In the data rows, 128 means zero.
Some points:
[240 129  69  43 113 124 126 115 137 179 166 162 172 132 151  52 109  73  96 152 117 132  88 158 183  60 140  62 110  96 224 143 168 165 174 178 142 188 213 142 158 166  98 168  75 158 161 167]
[196 116  68 158 113 147 193 171 180 146  98 207 122 136 128  32 161 170 121 194 131 130 122 115 184  46 114 118 105 124 172 221 185 135 183 184  73 119 118 171 234 127  74 139 106 145  68 146]
[122 231  81  87 135 117 209 139 105 161 167 125 202 194 143 138 134 145  86 117 207 183 159 106  71 131 138 145 129 163 130  68 129 175 132 176  74 115 189 138 135 226 138 114  99 117 135 144]
[142  78  92 152 185  75 128 139 121 163 124 118 129 136 109 105 147  55 214 122 100 113 130 119 134 137 119 149 186 181 160  86  99 115 103 138  76 108  98 143 100 111  70 109 163  83  98 217]
[182 134 130  89 140 245  51 113 142 116 141 174 100 138 159 122 141  82 144 110  79 182  92 130 141 177 133 189 100 126 167  56 171  99 120 113 143  64 148 130  83  51 169  67 119 123  96  76]
[ 79 168  85 156  89 142 184 120 102 135 119 107 218 120 105 159  26 174 255 148  79 191  56 148 119  66 125 134 104  97  99 132 118 205 167 135  61 159 138 173 167 141 104 125 121 112 159 176]
[ 99  93  77 124  80  85 194 113  84 121 202 106 160 128 157 134 113 179  65  51 152 142 159 177  74 101 142 113  86 212  99  96 226 162 154 159  99 146 218 255 188 154 126 233 110 111 145  81]
[184 132 119 118 145   1 145 137 164 123 156 126 140 154 126 228 126 142  77 180 106 136 136 209 192 120 140 165 110 120 175 198 182 114 144 121 134 198 137 130 234 101 120 167 116 159 101 182]
[228  99 246  71  38 154  71 118 149 101 150  46 112 117 138 169 183 232 123 161  59  50 213 120  88 103 119 108 175 140  65  61  45 173 108  71 183 123  75 194 173 121 240 116 162  61  92  98]
[166 164  15  92 122 134 206 102  65 154  48 157 220 130  76 105  74 172  62 115  78 126 136 130 133 103 112 189 103 149  90 138 132 165 139 189  72 110 187 103 156 152 158 155 151 158 123 110]
[104 154 167 126  96 186 126 154 141  88 202 157  96  46 145 114 108 141 201  58 186  47 137 205 112 185 129  37 142 110 121 134  74 141 114 131 130 160 100  82  48 176 101 163 104 191 117  74]
[119 123 193 113  87 165 174  86 177 115 177 150  54 133 116 133  53 112 122 114 142 107 119 158 123 248  12 104 134 130  18  95  95 208  69 132 111 113  90  97  36 194 123 171 117 204 168  88]
[109  78 112 148 166 105 122 114 148 137  29 126 113 132  85 146 131  90  97 161 138  56  95  73 135 115 111 142 208 145 169 165 164  79 120 115 170 142 120  98 124  96   0  89   0  99 136 155]
[110 205 142 128 130 133 218 114 117 171  90 135 187 149 114 141 151 131 178  77 134 149 168 132 114  76 122 136 132 108 138 150 219 122 129  90 107 210 183 125 106 135 161 140 178  84 151 126]
[ 60 154 146 111 157 140 164 178 161 158 128 162  72 101 130 113 157  75 167 121 176 139  94  87 155 135 134 174 148 125 155 117 114  40 153 125 169 114 143 113 133  85 255  75 111 106 126 188]
[149 120 153 123 119 165  32 144  97  93 146 120  91 110 102 111 146 112 122 117 136 150  86  32 130  66 161 128 101 204  79 148 102  98  79  93 185  94  95  17 104 135 113 125 163 167  85 113]
[101 137  92  98 121 123 167 116  88  93 144 175 123  89 120 138 158 173  40  91 132 229 174 140  68 151 124  99 173 107 128 175 153 139 123 169 105 181 149 169 201 170  99 112 116 127 170 155]
[100 148 222  98 146 112  48 112 111 141  75 148 103 130 117 121 117  82 106 136  95  76 150 132  64 157 158  75  69 142 117 192 131 173  44 126 139 127  94  88  81  71 158  94 166 117  97 136]
[124 115 179 100  93 146 125  84  80 123 247 117  92  86 103 128 115  91 163  89 165  64  77 136 117 223  69  73 153  50  89 171  89 196 101 123  33 105  99  69  60 185 151 149 104 125 135   0]
[121 127 117 149  68 148  42 185  68  70 171 159  91 255 143 131  77 101 172 137 132   4 112 158 134 247 119  53 128 148 120 100 176  99  83  85 120 122 110 190 119 185 142  81  95 178 237  44]
[130  60  85 187 176  66  49 155 163 134  90 128 136 103 124  26 139  89 133  88 169 142 178  85 227 154 106 107 145  99   7  47 145 134 148 102 123 183 124 148 114  82 144 100 121 108 149 142]
[136  90  78 175 174 121 104 119 143 150 128 139 114 122 148 108 192  98 158  94 107 105 145  99 191 129  63 115  27 134 142 144 110  51 121  98 178  94  97  96 110 109  92 172 115  26 121 226]
[118 118 110 201 177  95 130 148 117  93 121  36 127 129 132 132 143  60 123 183 142 112 145  98  96 107 110 144 153  62 122 109 134  91 123 132 136  82  89 128 123  74 141 145 159 122 109 150]
[230 106 138 187 156 133 149  53 157 159  96 178 160 132 168 108 117 160  98 166 122 194  54 176 158  93 175 111  97  85 153 108 225 153 114 107 113 120  94 136 213 186 141 177 119 178  80 163]
[ 91 145 144 135 140 158  84 154 148 113 119 117 196 108 155 108 195  94 130 169  38 126 137 127 149 141 197 207 121  89 136 172 100  83  96  88 143  63 180 134 111 100  61 105 124 118 123 149]
[157 123 100 132  41 137 180 202 122 168 115 136 126 159 151 105  86 151  92 236 170 163 132 144 182 138 120 111 121  30 178 166 211 101 197 136  62 149 161 137 142 135 118 241  39 116  42 211]
[139  84 125 168  94 125 180 137  96 150 195 124 210  96 142 141 146 171  35  49 105 218 140 146 110 155 110 118 199 135 191  95 163 159 141 131  87 169 194  98 130 208 126 136 136 122 225 142]
[ 93  46  66 167 190 130  74 130 115 160 124 110  13 115 107 126  96 193 176 150 119 100 134  96 148 145 162 130 158  87 163 133 122 114  95 213 182 141 150 148 118  88 121  92 135 111 168 146]
[123 117 140 161 143  87 139 133 121  78  80  90 103 115 133 130 114 129 101  75  96 107  64 112 169 148 238 164  95 135 165  85  83  50 116  79 152 124 139  82 116  48  64  70  92  76 108 134]
[ 95 125 183 135 202 180  51 145 114 153 127 161  88 144 126 128 128 100  98 172  65 149  80 145 131   0 102 172 145 164 124  85 139  71 149 158 116  78 155 148  79 126 117  87 154 116  92 146]
[110 123 127 131 232  95  86 198 143 112  56 140  96 122 150 125 149 132 156 158 159 128 148 122 131 150 110 177 188 228 180 114  32 139 112 122 184 129 203 136  83  72  72 156 142 102  89  71]
[116 138  88  98  77  96 206 159 117 156 183  61 132 115 176 146 114 115 107  65  49 225 203 122  60 119 153 100 155 138 148  74 162 149 152 160 141 135 158 142 185 208 100 113  98 125 168 104]
[122 135 172 178 130 129 173 124 109 109 125 149  84 126 136 142 143  63 115 181 175  91 143 173 132  84 165 178  85 129  96 110  39 170 145  64 138 135   0 132  92  66 131 106 178 140 117 127]
[203 157 190 108  85 147  73 173 148  44 128  91 100 139  92 173 111 133 126  44 142  85 148 106  35 123  87 126 115 111  86 141 120 211 169  72 201 164   9 160 149 190 183 128 197 126 139  63]
[ 98  74 154 147 182 121 109 156 176 184 156 109 112 136  97 128 173 109 104 152 127 158 174 136 161  90 154 157 121 116 161 132  92 111 134 117 148  77 127 104 156  15  66  86 103 147 150 109]
[131 209 187 115 154 129  59 119 165 104  61 108  68  67 125 180 152 153 173 105 143 107 122 170  82 118 147 135 188 174  90 195 128 132 111 100 151  92  96  64 137  33 147 143 130 157  95 121]
[109 143 100 125 118  88 197  72 168 131  89 161 202 158 113 171  97 159 128  78 142 174 193 124 118  56 141 175 138 100 113 183 119  72 168 166 106 140 169 154 128 190 135 177 151  97 143 118]
[ 97 149 107 114   0 180 134  95 108 149 128 157 118  98  97 170  71 102 163 103 202  86  49 177 142 235  42  82 175  89  70 102 102 147  54 128 120  83 102 117  82 195 121 158 174 189 151  27]
[ 98  97 116 187 152 105  85 115 142 122 121 102 163 154 120 114 123 113 138 152  84 109 128 105 185 105 131 126 117 144 200 138 125  74 109 206 131 100  56 148 108  83 108 126  87 140  76 150]
[106 144 176 114  94 146 161  41  79 132 198 103  78  68 145 140  99 152 154  68 177  55 133 145 116 233  61  69 158 102  92 137  42 176 108  96  99 127 121  52  99 168 141 164 125 246 152  71]
[124 126 132 124 142 104 201  84 130 151  84  84 193 188 112 160 143 172 125 116 137 237 102 141 132  66 116 128 101 138 122 171 147 108 117 158  97 193 193 132 133 188 160 109 156  89  91 170]
[ 97 104 129 107 223 153  73 145 192  68 128  90 154 129 112 129 118 112 124 197 153 102 159  85 184 153 198  92 168 127 138 142 165 101 144 139 139 143 133 122 129  80  94  69 155  99 107 200]
[ 68 126 183  64  99 109  74 130  90  88 196 244 148 112 112 175 150 177 212 194 116  62 164  94  34  91 132  97 113 164 108  42  63 118 213 104 219  73  43 181 151 171 220 124 227 122 120 100]
[108 175  57 166  84  97 198  85 102 144  75 109 200 187 127  56 118 175  91 135 147 211  97 158  75 139 164 162 122 154 107 126 126 148 161 129 164 160 172  90 183 162 123 127 114  80 154 106]
[104 147 132  47 217 160 116 174 138 120 116  57  80 105 176  94 157  92 102 159 126 137  91  63 171 160 108 204   0 135 161 137 132  88  76 124 136 101 129 158 104  95 125  82 124 126 137 161]
[150 120 162 134 106 148  79  88 151 127  69 126  91 135 144 155 186 149 116 150 129  97 121  72  97 112 175 109  93 143 119 156  90 132 176 106  97 132 103  98  74  33 125 105 170 182 180 114]
These points spread out most along one direction. Take the direction at right angles to it along which they spread out most. Then take the direction at right angles to both along which they spread out most. Go by this last direction. For each point below, how far along it does it lie, from 0 to 99? 50 is the average, and the first point above lies past it. One standard deviation of the points above along it is 16.
[139  84 125 168  94 125 180 137  96 150 195 124 210  96 142 141 146 171  35  49 105 218 140 146 110 155 110 118 199 135 191  95 163 159 141 131  87 169 194  98 130 208 126 136 136 122 225 142] 52
[149 120 153 123 119 165  32 144  97  93 146 120  91 110 102 111 146 112 122 117 136 150  86  32 130  66 161 128 101 204  79 148 102  98  79  93 185  94  95  17 104 135 113 125 163 167  85 113] 44
[ 95 125 183 135 202 180  51 145 114 153 127 161  88 144 126 128 128 100  98 172  65 149  80 145 131   0 102 172 145 164 124  85 139  71 149 158 116  78 155 148  79 126 117  87 154 116  92 146] 42
[116 138  88  98  77  96 206 159 117 156 183  61 132 115 176 146 114 115 107  65  49 225 203 122  60 119 153 100 155 138 148  74 162 149 152 160 141 135 158 142 185 208 100 113  98 125 168 104] 39
[ 98  97 116 187 152 105  85 115 142 122 121 102 163 154 120 114 123 113 138 152  84 109 128 105 185 105 131 126 117 144 200 138 125  74 109 206 131 100  56 148 108  83 108 126  87 140  76 150] 59
[166 164  15  92 122 134 206 102  65 154  48 157 220 130  76 105  74 172  62 115  78 126 136 130 133 103 112 189 103 149  90 138 132 165 139 189  72 110 187 103 156 152 158 155 151 158 123 110] 47
[228  99 246  71  38 154  71 118 149 101 150  46 112 117 138 169 183 232 123 161  59  50 213 120  88 103 119 108 175 140  65  61  45 173 108  71 183 123  75 194 173 121 240 116 162  61  92  98] 0
[124 126 132 124 142 104 201  84 130 151  84  84 193 188 112 160 143 172 125 116 137 237 102 141 132  66 116 128 101 138 122 171 147 108 117 158  97 193 193 132 133 188 160 109 156  89  91 170] 39
[ 99  93  77 124  80  85 194 113  84 121 202 106 160 128 157 134 113 179  65  51 152 142 159 177  74 101 142 113  86 212  99  96 226 162 154 159  99 146 218 255 188 154 126 233 110 111 145  81] 38
[106 144 176 114  94 146 161  41  79 132 198 103  78  68 145 140  99 152 154  68 177  55 133 145 116 233  61  69 158 102  92 137  42 176 108  96  99 127 121  52  99 168 141 164 125 246 152  71] 69
[142  78  92 152 185  75 128 139 121 163 124 118 129 136 109 105 147  55 214 122 100 113 130 119 134 137 119 149 186 181 160  86  99 115 103 138  76 108  98 143 100 111  70 109 163  83  98 217] 58
[196 116  68 158 113 147 193 171 180 146  98 207 122 136 128  32 161 170 121 194 131 130 122 115 184  46 114 118 105 124 172 221 185 135 183 184  73 119 118 171 234 127  74 139 106 145  68 146] 58
